In the data rows, zero lies at 4.5, halfway between 4 and 5.
Here is a table of points, one per row:
[7 7 6 6 5 4 4 3 3 3 3 3 6 4 4 2 5 3 1 6 7 3 7 2 4 5 7 5 5 6 5 4 5 5 5 3 1 4 5 3 4 2 3 5 3 3 6 5 9 4 7 4 4 5 2 4 4 6 4]
[7 2 4 6 3 5 6 3 4 3 6 5 0 6 5 5 5 3 2 4 7 3 2 5 5 4 3 4 5 4 2 6 3 3 3 4 4 6 4 5 5 7 5 2 7 6 0 7 5 7 3 5 4 5 4 6 5 7 3]
[7 6 8 7 5 6 6 4 3 6 2 6 4 6 4 3 5 5 2 9 8 4 8 7 4 4 4 3 7 4 7 5 3 5 7 2 5 2 3 2 4 5 3 5 6 1 5 2 5 6 7 6 2 7 3 5 5 4 4]
[3 4 4 2 4 3 3 5 5 3 5 4 4 3 5 8 2 4 4 1 4 1 4 6 8 3 4 6 4 2 1 5 5 5 4 6 6 7 4 5 5 5 5 4 1 6 3 5 4 4 3 7 7 4 4 7 7 7 5]
[5 4 4 4 7 4 6 3 5 2 5 6 4 6 7 8 7 4 3 4 4 2 5 3 6 3 4 3 7 7 4 6 1 3 4 7 5 7 4 8 4 7 3 3 4 5 1 4 2 7 5 6 7 8 3 4 4 5 2]
[2 4 7 2 4 4 0 3 8 4 5 2 7 4 6 6 4 6 6 3 4 7 6 3 7 1 5 5 4 6 4 5 7 6 5 9 5 6 4 8 3 3 1 7 1 4 6 6 6 2 4 5 8 5 4 4 5 4 6]
[4 8 1 5 6 3 6 8 2 5 5 6 7 3 4 3 5 6 8 5 1 4 4 2 3 8 6 5 3 2 6 3 5 2 4 2 5 5 5 4 8 2 7 5 4 4 5 2 3 4 5 4 3 3 8 3 3 4 5]
[5 6 1 7 6 5 7 8 4 5 5 7 8 6 2 2 3 6 7 6 3 5 3 6 2 7 6 3 4 4 7 3 3 3 3 5 5 6 6 4 4 5 5 2 5 3 3 3 4 7 4 6 1 6 6 5 2 5 3]
[8 3 3 6 3 4 3 5 5 2 6 7 3 3 3 3 5 4 6 4 3 6 0 5 4 6 3 3 3 4 3 6 2 4 3 5 5 1 5 3 6 6 5 1 7 4 4 6 2 7 2 4 4 4 4 7 3 2 5]
[7 7 1 9 8 4 4 6 3 3 5 7 7 4 4 1 3 6 5 6 4 3 5 4 3 5 4 3 4 5 5 3 2 4 3 5 4 4 5 2 4 5 4 1 5 2 3 3 4 7 3 5 3 6 3 6 3 4 4]
[1 4 4 3 5 2 3 5 6 4 4 4 4 3 4 8 2 3 4 1 4 2 3 5 7 3 4 6 5 2 1 5 5 4 4 7 7 7 4 6 5 5 4 4 1 7 3 6 3 2 3 7 6 4 3 5 7 5 4]
[4 4 7 2 4 6 5 6 6 7 5 3 3 6 6 6 5 7 3 6 4 7 8 7 6 2 2 2 6 8 6 8 3 5 7 6 6 2 3 6 1 6 4 6 5 5 3 2 2 8 5 4 7 6 5 4 6 3 5]
[2 5 6 3 4 3 4 6 5 7 0 2 3 2 4 6 6 6 4 3 5 7 6 7 6 4 4 4 3 5 2 5 7 8 6 4 4 3 3 3 4 5 7 7 5 6 4 2 4 3 7 6 5 3 4 3 7 1 7]
[4 6 1 3 5 5 3 4 3 4 6 8 5 3 5 3 6 6 8 4 2 4 2 3 2 7 5 6 2 4 5 4 4 5 2 2 3 4 5 3 8 4 6 4 5 5 6 4 2 4 4 2 5 2 9 6 4 3 6]
[6 3 7 6 1 5 2 2 6 6 5 3 3 6 2 2 5 3 4 3 6 7 1 4 3 4 4 4 4 7 3 6 5 6 4 6 4 3 4 5 3 4 3 4 6 5 4 9 8 5 3 5 2 5 1 4 5 4 4]
[3 8 1 5 6 3 5 8 1 5 4 5 7 3 3 3 5 6 8 5 2 5 4 2 4 8 7 4 2 2 6 2 6 4 3 4 6 7 5 5 6 4 6 3 5 4 6 3 4 4 5 4 2 2 8 3 3 4 6]
[8 5 7 8 4 5 4 1 5 5 6 5 5 7 5 2 6 5 3 5 7 3 7 3 4 3 6 4 6 5 6 4 4 5 6 3 2 4 6 3 5 1 3 6 5 2 5 4 9 6 6 5 5 7 2 5 4 6 3]
[3 3 3 5 6 5 7 6 3 4 6 4 6 5 5 7 1 3 6 6 3 2 6 5 7 5 6 7 5 0 6 1 6 3 4 4 8 9 6 6 5 4 5 4 1 4 5 5 5 2 4 5 3 4 7 3 4 9 4]
[6 9 2 6 6 3 4 7 2 1 3 7 7 2 4 1 4 5 3 7 5 2 4 2 3 6 5 3 3 4 5 3 3 3 4 4 2 4 6 3 6 4 5 1 4 2 4 4 4 5 5 4 4 4 4 6 2 4 4]
[4 5 3 4 3 3 0 7 7 3 6 5 4 1 3 3 0 6 7 4 3 6 0 5 4 5 2 5 2 1 2 5 5 4 3 6 5 3 4 5 7 5 5 3 3 4 4 6 3 2 1 3 5 2 6 8 6 5 5]
[4 3 7 3 3 3 4 3 6 3 3 3 8 3 6 6 7 3 3 3 5 8 5 1 6 3 6 4 5 9 4 5 5 4 5 8 2 4 4 7 4 4 2 4 2 5 5 7 5 3 6 5 6 5 2 3 2 2 4]
[4 8 3 7 6 3 1 8 3 3 4 6 7 2 3 1 0 7 7 7 3 2 5 4 6 4 5 4 2 1 5 2 6 5 3 7 6 6 6 4 5 4 4 1 3 2 6 4 5 4 3 4 4 4 5 7 5 6 6]
[2 3 2 3 6 5 6 2 1 5 5 5 3 4 6 7 5 2 5 5 4 2 3 3 4 6 5 6 5 3 5 2 5 4 3 3 5 8 5 5 6 5 6 4 5 7 5 6 3 2 5 3 3 2 8 3 5 6 5]
[4 5 4 3 5 4 6 5 5 5 7 4 2 6 5 6 5 4 2 1 4 0 4 5 5 3 3 3 6 4 3 7 4 5 4 5 7 6 4 6 3 4 5 4 6 7 2 4 3 8 2 7 7 5 1 5 5 5 4]
[4 3 4 2 4 6 4 1 4 7 6 3 6 5 5 5 5 2 7 3 4 6 4 3 2 6 6 8 4 7 5 3 5 5 3 3 3 4 4 3 5 2 4 7 3 6 8 6 7 2 5 2 4 2 6 4 6 5 6]
[6 3 6 4 1 4 3 2 7 3 4 3 3 4 4 3 6 2 2 2 7 7 2 3 3 5 5 6 4 7 2 6 5 4 4 3 0 2 5 4 6 4 4 6 5 5 4 8 7 3 5 3 4 3 2 5 4 4 3]
[3 4 6 4 5 7 6 7 7 7 4 4 5 5 4 6 2 5 6 8 5 6 7 9 5 6 5 7 5 1 8 4 8 5 7 1 7 5 4 4 4 5 4 8 2 1 7 2 4 1 5 5 2 5 7 4 5 6 5]
[3 2 4 5 5 3 7 4 5 3 6 3 2 5 4 7 5 4 3 1 3 2 5 6 6 3 4 2 6 5 3 5 5 4 4 6 8 5 5 5 3 4 5 4 8 7 3 4 3 8 3 6 7 4 2 4 4 4 4]
[6 7 6 6 6 5 7 5 4 4 0 5 4 3 5 4 5 5 1 9 8 5 8 6 5 5 5 4 6 5 6 4 5 5 6 1 2 3 4 2 4 6 4 5 5 1 5 2 5 4 8 5 3 5 4 5 4 4 4]
[3 3 2 4 6 5 7 2 1 4 6 5 3 4 7 7 5 3 5 4 4 2 4 3 4 5 5 7 5 2 4 2 4 4 3 3 4 8 5 4 7 5 7 4 5 7 5 5 3 2 4 2 5 3 9 3 4 6 5]
[3 5 1 3 5 5 3 6 2 5 4 7 6 4 5 4 5 5 9 4 1 3 1 3 0 6 5 5 2 3 5 2 2 4 3 4 3 4 5 4 7 5 8 3 5 5 6 4 2 2 3 1 3 3 7 5 4 3 6]
[6 6 1 4 4 3 1 7 3 3 5 5 3 1 4 3 5 6 6 3 2 5 0 2 4 6 3 6 1 4 2 5 4 4 2 4 3 3 4 3 7 5 7 4 6 6 4 5 3 3 3 3 5 1 6 6 5 2 6]
[4 1 7 5 3 7 4 0 6 7 6 4 5 8 3 3 5 3 6 5 6 6 3 5 1 4 6 4 6 6 6 4 4 6 5 5 3 4 6 5 4 4 4 4 6 5 6 7 8 5 4 3 3 6 5 4 3 5 4]
[5 7 6 6 5 4 5 5 1 6 0 3 3 3 6 5 6 6 3 8 6 4 9 4 6 4 5 5 4 3 6 3 6 6 7 1 4 4 4 2 4 4 6 6 6 2 7 1 5 3 8 4 3 4 6 3 6 4 7]
[4 8 5 8 6 3 3 3 2 6 3 2 6 3 5 2 5 5 4 4 5 4 7 0 5 3 6 6 4 5 5 2 7 5 5 4 4 5 4 3 5 1 4 6 4 4 7 5 9 1 6 4 3 3 3 2 6 5 5]
[3 6 6 2 3 3 2 4 4 7 4 1 5 3 4 5 6 4 4 0 4 6 4 2 5 4 5 6 3 6 1 6 6 6 5 6 3 3 3 4 6 1 5 7 3 7 4 5 7 3 5 5 6 3 3 3 6 2 6]
These points spread out most along one direction. Take the direction at right angles to it along which they spread out most. Go by this last direction. How far along it is each point below, from 0 to 99? 50 is the average, and the first point above lies past it. One standard deviation of the points above along it is 16.
[4 8 3 7 6 3 1 8 3 3 4 6 7 2 3 1 0 7 7 7 3 2 5 4 6 4 5 4 2 1 5 2 6 5 3 7 6 6 6 4 5 4 4 1 3 2 6 4 5 4 3 4 4 4 5 7 5 6 6] 54
[5 4 4 4 7 4 6 3 5 2 5 6 4 6 7 8 7 4 3 4 4 2 5 3 6 3 4 3 7 7 4 6 1 3 4 7 5 7 4 8 4 7 3 3 4 5 1 4 2 7 5 6 7 8 3 4 4 5 2] 39
[4 6 1 3 5 5 3 4 3 4 6 8 5 3 5 3 6 6 8 4 2 4 2 3 2 7 5 6 2 4 5 4 4 5 2 2 3 4 5 3 8 4 6 4 5 5 6 4 2 4 4 2 5 2 9 6 4 3 6] 44
[6 7 6 6 6 5 7 5 4 4 0 5 4 3 5 4 5 5 1 9 8 5 8 6 5 5 5 4 6 5 6 4 5 5 6 1 2 3 4 2 4 6 4 5 5 1 5 2 5 4 8 5 3 5 4 5 4 4 4] 83
[8 5 7 8 4 5 4 1 5 5 6 5 5 7 5 2 6 5 3 5 7 3 7 3 4 3 6 4 6 5 6 4 4 5 6 3 2 4 6 3 5 1 3 6 5 2 5 4 9 6 6 5 5 7 2 5 4 6 3] 72
[5 6 1 7 6 5 7 8 4 5 5 7 8 6 2 2 3 6 7 6 3 5 3 6 2 7 6 3 4 4 7 3 3 3 3 5 5 6 6 4 4 5 5 2 5 3 3 3 4 7 4 6 1 6 6 5 2 5 3] 60
[2 5 6 3 4 3 4 6 5 7 0 2 3 2 4 6 6 6 4 3 5 7 6 7 6 4 4 4 3 5 2 5 7 8 6 4 4 3 3 3 4 5 7 7 5 6 4 2 4 3 7 6 5 3 4 3 7 1 7] 51
[3 5 1 3 5 5 3 6 2 5 4 7 6 4 5 4 5 5 9 4 1 3 1 3 0 6 5 5 2 3 5 2 2 4 3 4 3 4 5 4 7 5 8 3 5 5 6 4 2 2 3 1 3 3 7 5 4 3 6] 42
[3 2 4 5 5 3 7 4 5 3 6 3 2 5 4 7 5 4 3 1 3 2 5 6 6 3 4 2 6 5 3 5 5 4 4 6 8 5 5 5 3 4 5 4 8 7 3 4 3 8 3 6 7 4 2 4 4 4 4] 33
[5 7 6 6 5 4 5 5 1 6 0 3 3 3 6 5 6 6 3 8 6 4 9 4 6 4 5 5 4 3 6 3 6 6 7 1 4 4 4 2 4 4 6 6 6 2 7 1 5 3 8 4 3 4 6 3 6 4 7] 80
[7 7 1 9 8 4 4 6 3 3 5 7 7 4 4 1 3 6 5 6 4 3 5 4 3 5 4 3 4 5 5 3 2 4 3 5 4 4 5 2 4 5 4 1 5 2 3 3 4 7 3 5 3 6 3 6 3 4 4] 62
